One vector is turned by the same rotation once a tick. Each row is the vector after some number of ticks, and that number follows the row.
The counts run from 0 to 189.
-.46 -.17 .04 -.23 .12 .23 .04 -.15 .05 .04 .02 -.34 -.12 -.12 .12 .03 -.19 -.03 .23 -.30 -.09 -.08 -.24 -.41 -.04 .11 .06 .03 -.31 -.24 -.45 .10 -.02 .12 .09 .35 .19 -.01 -.03 .22 .12 -.07 -.10 .21 -.11 .28 .10 .15 -.01 .18 .13 .22 .26 -.06 .12 .26 -.40 .24 -.22 .03 -.49 .11 -.01 -> 49
-.21 -.01 -.12 -.07 -.09 .10 -.22 -.40 -.26 .10 .23 -.09 -.01 -.20 -.13 .20 .07 -.29 .04 -.11 -.35 .14 -.11 -.46 -.04 .14 -.09 .10 -.32 .05 -.24 .09 -.04 .10 -.20 -.21 .23 -.17 -.54 .07 .35 .15 .01 .13 -.22 -.27 .10 .25 .14 -.19 .10 -.08 .02 -.13 .35 .45 -.24 .06 -.28 .13 .02 .02 -.04 -> 126
-.24 .05 -.06 -.36 -.05 .34 -.12 .34 .14 .15 -.16 -.06 -.04 -.09 -.17 .10 -.30 -.07 -.04 -.38 -.31 -.03 .07 -.48 -.39 .16 -.03 .44 -.16 -.23 -.04 .44 .10 .23 -.17 -.46 .21 -.14 .19 .20 -.23 -.09 .01 -.04 -.10 .09 -.03 -.15 -.14 -.13 -.02 .26 -.17 -.15 .20 .04 -.11 -.17 -.01 -.04 -.12 -.01 -.02 -> 72
-.26 .10 -.26 -.03 -.11 .06 -.24 -.30 -.22 .05 .17 -.08 .09 -.24 -.16 .25 .07 -.29 -.04 -.16 -.30 .17 -.01 -.43 .13 .03 -.11 .13 -.24 .16 -.33 -.03 -.02 .19 -.28 -.13 .22 -.16 -.55 .08 .36 .13 .05 .17 -.16 -.20 .21 .26 .15 -.15 .01 -.10 -.07 -.09 .33 .56 -.23 .05 -.35 .15 .10 .10 .02 -> 125
-.29 .00 .08 -.23 .28 .21 .09 .00 -.01 .06 -.12 -.33 .10 -.09 .22 .03 -.43 -.01 .28 -.39 -.03 -.07 .01 -.38 -.17 -.02 -.02 -.07 -.23 -.16 -.38 .14 .06 .13 .05 .26 .12 .09 .28 .17 .09 -.19 .11 .14 -.03 .33 .35 -.03 .03 .29 .10 .32 .18 .10 .02 .43 -.11 .13 -.26 .16 -.40 .18 .05 -> 52
.24 .04 -.28 -.30 .11 .14 -.03 -.12 -.49 .17 -.40 .08 .23 -.03 -.27 -.02 -.46 -.25 -.07 -.16 .04 -.01 -.04 -.21 -.06 .27 -.25 -.12 -.07 .02 .05 .19 .28 .29 -.29 -.26 .09 -.35 .17 -.10 -.01 -.06 .08 .34 -.27 -.09 .19 -.24 .05 .00 .00 -.04 -.11 .07 .25 .36 .16 -.22 -.14 .02 -.31 .20 .24 -> 13
.09 .15 .07 -.30 .08 .27 -.10 -.28 -.45 .17 -.07 -.13 -.07 -.25 -.03 .15 -.40 -.28 .16 -.24 -.22 -.04 -.27 -.56 -.22 .17 -.20 .12 -.27 .04 -.01 .40 .02 -.14 -.09 -.09 .29 -.29 -.15 -.06 .04 .04 .15 .15 -.08 -.09 .11 .10 .13 .03 .14 .13 -.05 -.03 .40 .30 .02 .22 -.32 .35 -.13 -.02 .13 -> 133
-.12 -.04 .25 -.10 -.29 .29 -.38 .31 -.18 .03 .21 -.15 -.30 -.04 -.24 .03 .13 -.21 -.26 -.14 -.38 -.06 -.09 -.24 .02 .40 -.04 .29 -.04 .32 -.21 .20 -.11 .35 .06 -.41 .23 -.10 .03 .43 -.10 -.22 .15 -.01 -.01 -.13 .15 -.20 -.02 -.38 -.14 -.06 -.24 -.08 .16 -.18 -.10 -.21 .09 -.09 -.24 -.10 .04 -> 83
-.13 -.05 -.23 .05 .20 -.02 -.11 -.12 -.33 -.09 .05 -.03 .15 .12 -.17 -.10 .11 -.25 -.02 -.08 -.06 .21 -.10 -.10 .04 .24 -.08 -.23 -.08 .14 -.50 -.15 .32 .49 .10 -.32 .10 .03 .14 .16 .22 -.25 .08 .35 -.38 .05 .36 -.06 .01 -.26 .36 -.28 .18 .15 .10 .19 -.06 -.20 -.31 -.14 -.42 .14 .10 -> 106
.18 .04 -.18 -.19 .08 .14 -.24 -.19 -.28 .08 -.27 .12 .07 .01 -.17 -.01 .02 -.25 .01 -.15 -.25 .15 -.33 -.22 -.08 .39 -.20 -.15 -.13 -.08 -.17 .15 .24 .44 -.14 -.25 .15 -.13 -.05 -.17 .04 -.05 .21 .49 -.32 -.14 .16 -.31 -.05 -.17 .10 -.21 .19 -.02 .20 .31 -.16 -.08 -.15 -.15 -.49 .23 .15 -> 7
.09 -.18 -.33 -.20 -.07 .12 -.08 -.17 -.61 .21 -.19 -.05 .05 .04 -.32 -.03 -.36 -.18 -.20 -.11 .04 .00 .09 -.17 .14 .36 -.29 -.03 -.09 .15 -.11 .12 .19 .33 -.36 -.24 .02 -.50 -.18 .16 .10 .03 -.14 .33 -.24 -.11 .11 -.14 .26 -.07 -.16 -.09 -.25 -.08 .21 .23 .13 -.24 .00 .02 -.14 .07 .11 -> 17
-.35 -.18 .16 -.03 .10 .19 -.08 -.28 -.15 .09 .33 -.44 -.27 -.04 .15 .00 -.11 -.09 .05 -.24 -.21 -.08 -.25 -.33 .07 .28 -.03 -.05 -.28 .07 -.52 -.03 -.24 .09 .27 .27 .20 -.05 -.17 .43 .22 -.13 -.06 .21 -.07 .10 .19 .18 .21 -.01 .01 .05 .20 -.09 .02 .23 -.31 .11 -.16 .13 -.35 -.07 -.06 -> 44
-.15 .22 -.15 -.19 -.04 .23 -.07 -.24 -.23 .08 .04 .04 .06 -.38 -.11 .29 -.12 -.29 .03 -.22 -.22 .04 -.23 -.44 -.06 .03 .02 .13 -.39 -.01 -.08 .21 -.01 -.03 -.26 .00 .29 -.12 -.38 -.04 .19 .11 .12 .07 .09 -.15 .18 .18 .08 -.07 .06 .06 .02 -.05 .41 .52 -.17 .29 -.40 .25 -.12 .03 .19 -> 130
-.34 .02 -.33 -.36 .08 .29 .14 .26 -.12 .19 -.17 -.11 .06 -.11 .06 .15 -.32 -.02 -.01 -.32 -.05 -.10 -.14 -.10 .03 .31 -.02 -.02 -.50 -.32 -.19 .05 .17 .16 .02 .34 .09 -.10 .20 .13 .03 -.07 .02 .17 .08 .26 .23 -.02 .14 .02 -.19 .29 .09 -.26 .17 .18 -.14 .08 .09 .14 -.65 -.06 .23 -> 152
-.41 -.08 -.18 -.13 -.10 .26 -.34 .16 .23 .05 .05 -.19 -.11 -.16 .00 .08 .00 .02 .06 -.32 -.41 .18 .11 -.41 -.22 .24 -.03 .32 -.24 -.20 -.39 .30 .02 .34 -.21 -.25 .20 .11 .06 .20 -.06 .04 -.03 .09 -.21 .12 .13 -.16 .00 -.07 -.19 .14 .09 -.33 .07 .28 -.35 -.18 .11 -.13 -.12 .04 -.21 -> 66
-.08 .22 -.07 -.08 .14 .17 -.22 -.34 -.21 .02 .11 -.05 .01 -.29 .02 .22 -.07 -.34 .11 -.21 -.42 .18 -.26 -.52 -.13 .05 -.12 .10 -.30 .10 -.19 .24 -.04 .05 -.09 -.24 .31 -.05 -.23 -.04 .28 .11 .10 .09 -.21 -.27 .30 .15 .12 -.15 .18 -.13 .07 .02 .26 .50 -.04 .09 -.42 .28 .01 -.03 .08 -> 128
-.33 -.03 .15 .03 .06 .20 -.04 -.16 -.24 .00 .35 -.43 -.11 -.11 .17 .14 -.10 -.18 -.05 -.19 -.03 -.05 -.08 -.26 .29 .11 -.06 -.18 -.23 .26 -.48 -.07 -.20 .07 .23 .40 .20 -.01 -.08 .45 .36 -.13 .12 .09 .12 .06 .36 .13 .24 .05 -.07 .12 .02 .01 -.03 .34 -.16 .10 -.24 .27 -.29 -.02 .08 -> 42
-.25 .00 -.17 -.23 -.05 .24 -.15 .07 -.25 .12 .06 -.16 -.16 -.12 .07 .11 -.01 .02 -.02 -.31 -.21 .04 -.31 -.08 .13 .41 -.01 -.10 -.55 -.07 -.35 .06 -.05 .04 .01 .32 .21 -.02 -.08 .11 .10 .04 .06 .30 .15 .08 .26 -.04 .35 -.07 -.43 .13 .14 -.26 .23 .23 -.25 .10 .20 .18 -.56 -.04 .07 -> 147
-.27 -.26 .08 -.15 -.01 .24 -.29 .04 .05 .03 .01 -.46 -.12 -.02 .04 -.10 -.11 .02 .17 -.36 -.24 .11 .33 -.38 -.16 .16 -.14 .14 -.13 .06 -.48 .20 -.01 .31 -.22 -.13 .16 .02 .08 .38 .04 .02 -.03 .28 -.23 .20 .29 -.08 .18 .18 -.31 .22 -.04 -.17 -.09 .27 -.25 -.24 .16 -.16 -.04 .17 -.35 -> 61
-.28 -.12 .18 .05 -.22 .34 -.50 .18 .00 -.06 .10 -.27 -.02 -.19 -.28 .18 .28 -.27 -.11 -.13 -.19 .05 .02 -.33 .12 .01 .21 .16 .06 .31 -.42 .15 -.05 .23 -.03 -.09 .17 .10 -.20 .50 .00 -.05 .08 .06 .18 .06 .12 -.29 -.11 -.16 -.02 .05 -.03 .25 -.09 .15 -.42 -.06 -.23 -.04 -.29 .29 -.01 -> 185
.08 .23 .05 -.04 -.05 .13 -.37 .00 -.34 -.06 -.18 -.02 .07 -.11 -.16 -.04 .20 -.35 .01 -.09 -.23 .16 -.16 -.12 .10 .24 -.11 -.19 -.03 .28 -.26 -.01 .13 .51 -.18 -.06 .19 .07 -.17 -.12 .10 -.16 .39 .39 -.13 -.09 .45 -.28 .01 -.09 -.17 -.18 .06 .03 .16 .38 -.18 -.07 -.11 -.22 -.39 .27 .13 -> 3
-.30 -.04 -.30 -.30 .03 .19 .24 -.16 -.36 .24 .07 -.09 .03 -.09 -.11 .20 -.48 -.22 -.20 -.12 .08 -.19 -.20 -.29 .14 .11 -.03 .11 -.31 -.06 -.06 .08 .02 .01 .03 .08 .16 -.44 -.14 .33 .25 .00 -.13 -.08 .09 .06 -.04 .26 .07 -.07 .18 .13 -.13 -.01 .25 .20 -.03 .13 -.38 .42 -.29 -.15 .34 -> 32
-.11 .16 -.16 .08 .08 .04 -.18 -.29 -.34 .01 .17 -.16 .13 -.13 -.10 .12 -.08 -.37 .05 -.14 -.20 .27 .12 -.40 .11 .01 -.26 .02 -.12 .36 -.34 .03 .02 .17 -.27 -.22 .24 -.11 -.28 .09 .36 .01 .08 .09 -.25 -.22 .45 .18 .22 -.13 .05 -.15 -.15 .03 .22 .61 .01 -.14 -.38 .17 .20 .08 .04 -> 123
-.29 -.18 .30 -.05 -.31 .31 -.15 .19 -.09 .04 -.01 -.46 .06 -.15 -.24 .11 -.10 -.28 -.13 -.12 -.03 -.17 .27 -.41 .23 -.04 .12 .30 .23 .25 -.23 .17 -.08 .26 -.05 -.10 .08 -.23 -.17 .63 -.07 -.14 -.01 -.04 .05 .11 .04 -.13 -.26 .03 .01 .18 -.28 .18 -.19 .11 -.28 -.11 -.30 -.10 -.15 .31 .00 -> 180
-.44 .09 -.19 -.10 -.07 .24 -.30 .29 .22 -.01 -.01 -.26 .08 -.18 .07 .15 .10 -.04 -.03 -.36 -.30 .16 .28 -.30 -.06 .02 .00 .15 -.26 -.04 -.47 .19 -.02 .44 -.30 -.05 .17 .28 .09 .26 .07 .09 .12 .09 -.04 .18 .42 -.15 .12 -.02 -.34 .18 .01 -.29 -.02 .42 -.22 -.19 .09 -.13 -.14 .18 -.21 -> 64
-.38 .16 -.17 -.21 .06 .28 -.28 .34 .26 .03 -.11 -.11 .06 -.20 .11 .20 -.09 -.08 .06 -.35 -.41 .18 .09 -.43 -.28 .16 -.01 .26 -.25 -.18 -.27 .38 .09 .34 -.07 -.33 .23 .24 .32 .07 -.12 .02 .10 -.02 -.20 .08 .28 -.22 -.09 -.15 -.04 .19 -.02 -.20 .06 .34 -.09 -.19 -.06 .02 -.20 .07 -.07 -> 68
-.27 -.17 -.04 -.21 .03 .19 .08 .24 -.19 .17 .00 -.41 -.07 .18 .12 -.07 -.46 -.08 -.10 -.30 .00 -.06 .27 -.25 .14 .40 -.33 .02 -.16 -.04 -.29 .01 .07 .30 .08 -.07 .01 -.29 .35 .53 .08 -.22 -.10 .06 -.27 .07 .31 -.11 .21 .03 -.32 .11 -.15 -.30 -.16 .09 .11 -.40 .13 -.08 -.23 -.06 -.05 -> 160
-.39 .23 -.23 -.31 .00 .26 -.22 .41 .25 .09 -.15 -.01 .09 -.25 -.01 .24 -.12 -.09 -.03 -.31 -.42 .10 .12 -.37 -.24 .04 -.01 .31 -.26 -.17 -.19 .38 .10 .39 -.17 -.26 .24 .19 .23 .10 -.08 .07 .16 -.04 -.03 .10 .23 -.18 -.12 -.12 -.12 .20 -.04 -.21 .11 .36 -.16 -.08 -.04 .05 -.21 .08 .05 -> 69
-.14 .20 .06 -.22 -.09 .28 -.07 .36 -.24 -.02 -.14 .08 .08 -.13 -.22 .12 .00 -.32 -.18 -.07 -.05 -.19 -.31 -.08 .03 .23 .10 .03 -.08 .12 -.10 .12 .19 .28 .19 -.18 .17 -.08 .20 .20 -.12 -.36 .35 .01 .19 .15 .10 -.24 -.26 -.26 .28 .09 .04 .20 .24 -.07 -.05 .09 -.25 .07 -.71 .03 .46 -> 91
-.07 .00 .01 .04 .04 .03 -.11 .06 -.49 -.13 .02 -.11 .13 .13 -.30 -.15 .01 -.31 -.12 -.01 .11 .02 .02 -.02 .21 .27 -.04 -.28 .13 .43 -.43 -.22 .18 .37 .05 -.13 .10 -.07 .22 .38 .15 -.40 .21 .27 -.17 .08 .35 -.17 .10 -.16 .10 -.15 -.04 .25 -.03 -.03 .05 -.24 -.11 -.22 -.49 .21 .18 -> 101
-.28 -.15 -.04 -.07 .08 .18 .05 .29 -.11 .04 .02 -.43 .02 .17 .20 -.01 -.44 -.08 -.11 -.28 -.08 .02 .31 -.20 .16 .27 -.27 -.03 -.18 .05 -.26 .03 -.01 .39 .10 -.01 -.03 -.13 .41 .49 .06 -.14 .04 -.04 -.21 .09 .41 -.03 .19 -.01 -.37 .10 -.16 -.25 -.17 .20 .15 -.42 .07 .03 -.21 -.03 .06 -> 161
.02 .09 .02 -.30 -.01 .20 .00 -.30 -.29 .16 -.02 -.05 -.09 -.29 -.12 .14 -.31 -.29 .12 -.27 -.20 .01 -.33 -.50 -.15 .19 -.11 .22 -.29 -.08 -.03 .35 .00 -.14 -.13 -.04 .28 -.36 -.32 -.04 .08 .03 .05 .22 -.09 -.11 .01 .13 .05 .04 .15 .13 .01 -.06 .45 .30 -.16 .22 -.32 .21 -.14 .00 .08 -> 132
-.34 -.22 -.14 -.25 -.08 .19 .16 .26 -.22 .17 -.03 -.43 -.02 .15 .11 -.13 -.49 -.01 -.11 -.30 .00 -.14 .23 -.16 .14 .36 -.23 .07 -.19 -.14 -.27 .01 .10 .30 -.01 .06 .01 -.35 .24 .50 .01 -.18 -.07 .08 -.13 .23 .18 .01 .20 .07 -.36 .21 -.15 -.32 -.05 .04 -.04 -.25 .17 -.12 -.30 -.02 .00 -> 159
-.36 -.06 -.43 -.12 .06 .00 -.01 -.18 -.19 -.03 -.06 .10 .24 .04 -.32 -.01 .05 -.31 -.04 -.07 -.03 .06 -.13 -.13 .03 .13 .04 -.13 -.19 -.10 -.37 -.29 .40 .41 -.10 -.13 .12 -.19 -.08 .13 .29 -.13 -.07 .26 -.33 .11 .13 .08 -.13 -.21 .34 -.12 .19 .11 .26 .19 -.30 -.01 -.35 -.17 -.40 .19 .12 -> 109
-.50 -.01 -.22 -.18 -.15 .27 -.32 .23 .22 .04 -.03 -.21 -.01 -.18 .01 .15 .11 .00 -.01 -.35 -.37 .19 .17 -.31 -.08 .09 .05 .20 -.33 -.14 -.45 .21 .04 .42 -.27 -.13 .19 .13 .00 .19 -.01 .07 -.03 .12 -.07 .13 .23 -.11 .03 -.07 -.28 .16 .06 -.28 .00 .31 -.37 -.13 .14 -.11 -.15 .16 -.15 -> 65
-.58 -.04 -.22 -.16 -.09 .27 .01 .29 .27 .08 .08 -.33 -.04 -.01 .15 .22 -.09 -.13 -.24 -.18 -.30 -.05 -.02 -.40 .15 .22 -.03 .26 -.23 -.27 -.33 .04 .06 .51 .13 -.08 -.02 -.06 .07 .41 .04 -.02 -.07 -.22 -.13 -.02 .06 -.01 -.27 -.23 .02 .02 .06 -.26 -.07 .16 -.25 -.16 -.24 -.08 -.37 .06 .19 -> 169
-.09 -.09 -.47 -.04 .10 .10 -.13 -.19 -.43 .17 .22 -.09 .03 -.01 -.02 .19 -.19 -.20 -.33 -.10 -.20 .14 -.15 -.21 .21 .35 -.21 -.05 -.31 .20 -.19 .19 .05 .21 .05 -.23 .10 -.17 -.01 .17 .30 .10 -.10 .07 -.24 -.26 .26 -.03 .32 -.39 .01 -.26 -.04 -.13 .14 .43 .15 -.19 -.21 .32 -.16 -.29 .25 -> 24
